Small tables with named rows and columns. After each table, cells are looked up by row and column.

vam
|  | berit | sebufe | zusazo | fota | ruk | fel | sefop |
|---|---|---|---|---|---|---|---|
| zumad | 439 | 467 | 430 | 430 | 476 | 588 | 549 |
| reros | 783 | 559 | 453 | 464 | 315 | 423 | 618 |
| tib | 563 | 585 | 481 | 265 | 507 | 452 | 682 |
| fupu | 706 | 370 | 420 | 497 | 790 | 392 | 734 |
| zimakom | 812 | 437 | 452 | 535 | 666 | 482 | 416 |
| rer | 908 | 319 | 493 | 428 | 49 | 355 | 324 |
| gidapuz | 366 | 489 | 530 | 408 | 514 | 498 | 480 |

rer, fota: 428
rer, berit: 908
rer, ruk: 49
fupu, sefop: 734
gidapuz, berit: 366
reros, ruk: 315
zimakom, sefop: 416
zimakom, sebufe: 437
tib, sefop: 682
fupu, sebufe: 370
gidapuz, fota: 408
tib, berit: 563
zumad, fel: 588
rer, sebufe: 319
fupu, ruk: 790
fupu, fel: 392

gadegiz.csv
,vumik,tuz,daz,komorid,luz
fus,43.86,43.59,44.37,49.84,25.60
gik,42.90,30.75,44.37,65.68,29.24
pamov,44.03,36.47,44.37,25.16,28.36
rina,40.69,17.97,44.37,35.42,38.46
rovivel,45.21,47.23,44.37,23.48,24.03
mogibu,44.09,32.08,44.37,34.37,27.22
bab,33.87,32.83,44.37,44.96,56.40
garabal,34.39,33.18,44.37,54.55,52.14
gabop,40.34,36.95,44.37,36.21,38.77
por,44.14,49.69,44.37,24.05,26.85
kezedus,41.41,15.52,44.37,35.82,39.19
buvuti,37.00,25.49,44.37,36.25,47.54
resuk,35.67,34.57,44.37,29.06,52.77
luvogam,45.12,76.22,44.37,18.86,21.46

What is the vumik of luvogam in gadegiz? 45.12
What is the vumik of garabal in gadegiz? 34.39
What is the daz of gabop in gadegiz? 44.37
What is the komorid of bab in gadegiz? 44.96
What is the komorid of rovivel in gadegiz? 23.48
What is the luz of rovivel in gadegiz? 24.03
What is the komorid of fus in gadegiz? 49.84
What is the vumik of buvuti in gadegiz? 37.00

guse.csv
,fot,reg,kag,kuno,ralim,liv,kadu
gid,142,116,122,109,104,128,114
vopon,34,166,133,210,159,69,140
potutat,69,77,78,67,148,110,108
ravar,99,75,88,60,134,124,108

vopon, fot -> 34
potutat, kag -> 78
vopon, kag -> 133
potutat, kuno -> 67
ravar, ralim -> 134
vopon, kuno -> 210
gid, fot -> 142
gid, liv -> 128
ravar, reg -> 75
potutat, liv -> 110
gid, kuno -> 109
gid, kadu -> 114
potutat, kadu -> 108
ravar, kadu -> 108
potutat, fot -> 69
vopon, reg -> 166

vezefa.csv
,med,pesefo,lufiv,sovigo,fetulog,vuba,govaru
ves,27,51,81,35,28,30,29
zibe,26,21,27,48,84,28,28
tonotuk,13,24,27,15,31,76,61
seses,68,66,27,21,32,30,27
niriv,55,28,24,23,24,26,27
gen,29,48,84,34,25,28,29
tivon,27,29,71,59,29,25,33
gage,25,28,25,23,27,31,84
zok,25,32,86,44,29,27,27
gofo,34,83,47,26,37,31,28
rar,32,76,59,25,28,25,27

gen, lufiv -> 84
ves, vuba -> 30
seses, pesefo -> 66
tivon, vuba -> 25
gen, med -> 29
gage, lufiv -> 25
gofo, lufiv -> 47
ves, govaru -> 29
gen, pesefo -> 48
zibe, pesefo -> 21
seses, fetulog -> 32
tonotuk, vuba -> 76
gofo, vuba -> 31
gen, vuba -> 28
seses, sovigo -> 21
gofo, med -> 34
rar, lufiv -> 59
tivon, pesefo -> 29

duse =
	dapefa	rif	fupu	regizes	vov
riza	99	85	126	139	106
sig	103	106	88	106	106
fesivod	98	110	96	66	96
tavu	100	93	148	50	97
mik	95	111	72	105	105
dorinad	101	84	95	71	113
sotuza	98	98	98	234	109
ven	103	99	99	48	102
semil	100	87	85	59	117
lamubo	101	111	168	93	117
zigutus	97	112	77	118	100
zotanaf	101	100	91	23	125

What is the fupu of semil in duse?
85
What is the rif of ven in duse?
99
What is the regizes of sotuza in duse?
234
What is the rif of sotuza in duse?
98
What is the fupu of fesivod in duse?
96
What is the dapefa of ven in duse?
103
What is the rif of zigutus in duse?
112
What is the rif of riza in duse?
85
What is the fupu of dorinad in duse?
95
What is the regizes of semil in duse?
59
What is the dapefa of tavu in duse?
100

masanor
|  | vuvala | zisova | tatevot | tuko | geli | vunitum |
|---|---|---|---|---|---|---|
| nelu | 132 | 131 | 127 | 157 | 164 | 116 |
| rem | 66 | 235 | 106 | 26 | 112 | 215 |
| muref | 154 | 152 | 150 | 149 | 154 | 153 |
| fufu | 169 | 174 | 177 | 146 | 138 | 192 |

fufu, zisova => 174
rem, tuko => 26
muref, tuko => 149
muref, vunitum => 153
muref, tatevot => 150
muref, zisova => 152
fufu, geli => 138
fufu, tuko => 146
Row with the largest geli: nelu

Table gok
,molo,kob,lut,taror,gilega,muf,neb,zekan
suvaf,0.34,0.54,0.49,0.48,0.33,0.34,0.40,0.55
mut,0.46,0.44,0.45,0.40,0.52,0.50,0.43,0.45
sikapu,0.25,0.64,0.44,0.31,0.33,0.32,0.36,0.56
senodel,0.45,0.46,0.44,0.51,0.41,0.42,0.48,0.46
lopu,0.22,0.65,0.52,0.37,0.23,0.23,0.30,0.70
mibula,0.38,0.53,0.42,0.45,0.38,0.38,0.45,0.54
kitakiv,0.46,0.48,0.27,0.37,0.50,0.50,0.58,0.36
nadi,0.45,0.44,0.43,0.36,0.55,0.50,0.43,0.44
gibur,0.67,0.23,0.12,0.34,0.75,0.75,0.76,0.17
logetov,0.43,0.47,0.44,0.43,0.46,0.45,0.44,0.47
vez,0.50,0.41,0.35,0.43,0.51,0.51,0.54,0.37
von,0.40,0.50,0.23,0.35,0.45,0.46,0.60,0.43
tubi,0.31,0.58,0.45,0.43,0.30,0.33,0.42,0.60
vid,0.54,0.38,0.38,0.49,0.50,0.49,0.52,0.36

What is the muf of vid in gok? 0.49
What is the neb of logetov in gok? 0.44
What is the zekan of vez in gok? 0.37
What is the molo of kitakiv in gok? 0.46
What is the lut of mut in gok? 0.45
What is the gilega of tubi in gok? 0.30
What is the gilega of kitakiv in gok? 0.50
What is the muf of mut in gok? 0.50
What is the molo of logetov in gok? 0.43
What is the neb of von in gok? 0.60
What is the lut of lopu in gok? 0.52
What is the lut of vez in gok? 0.35
What is the muf of kitakiv in gok? 0.50
What is the taror of logetov in gok? 0.43
What is the gilega of logetov in gok? 0.46
What is the taror of lopu in gok? 0.37
What is the taror of senodel in gok? 0.51

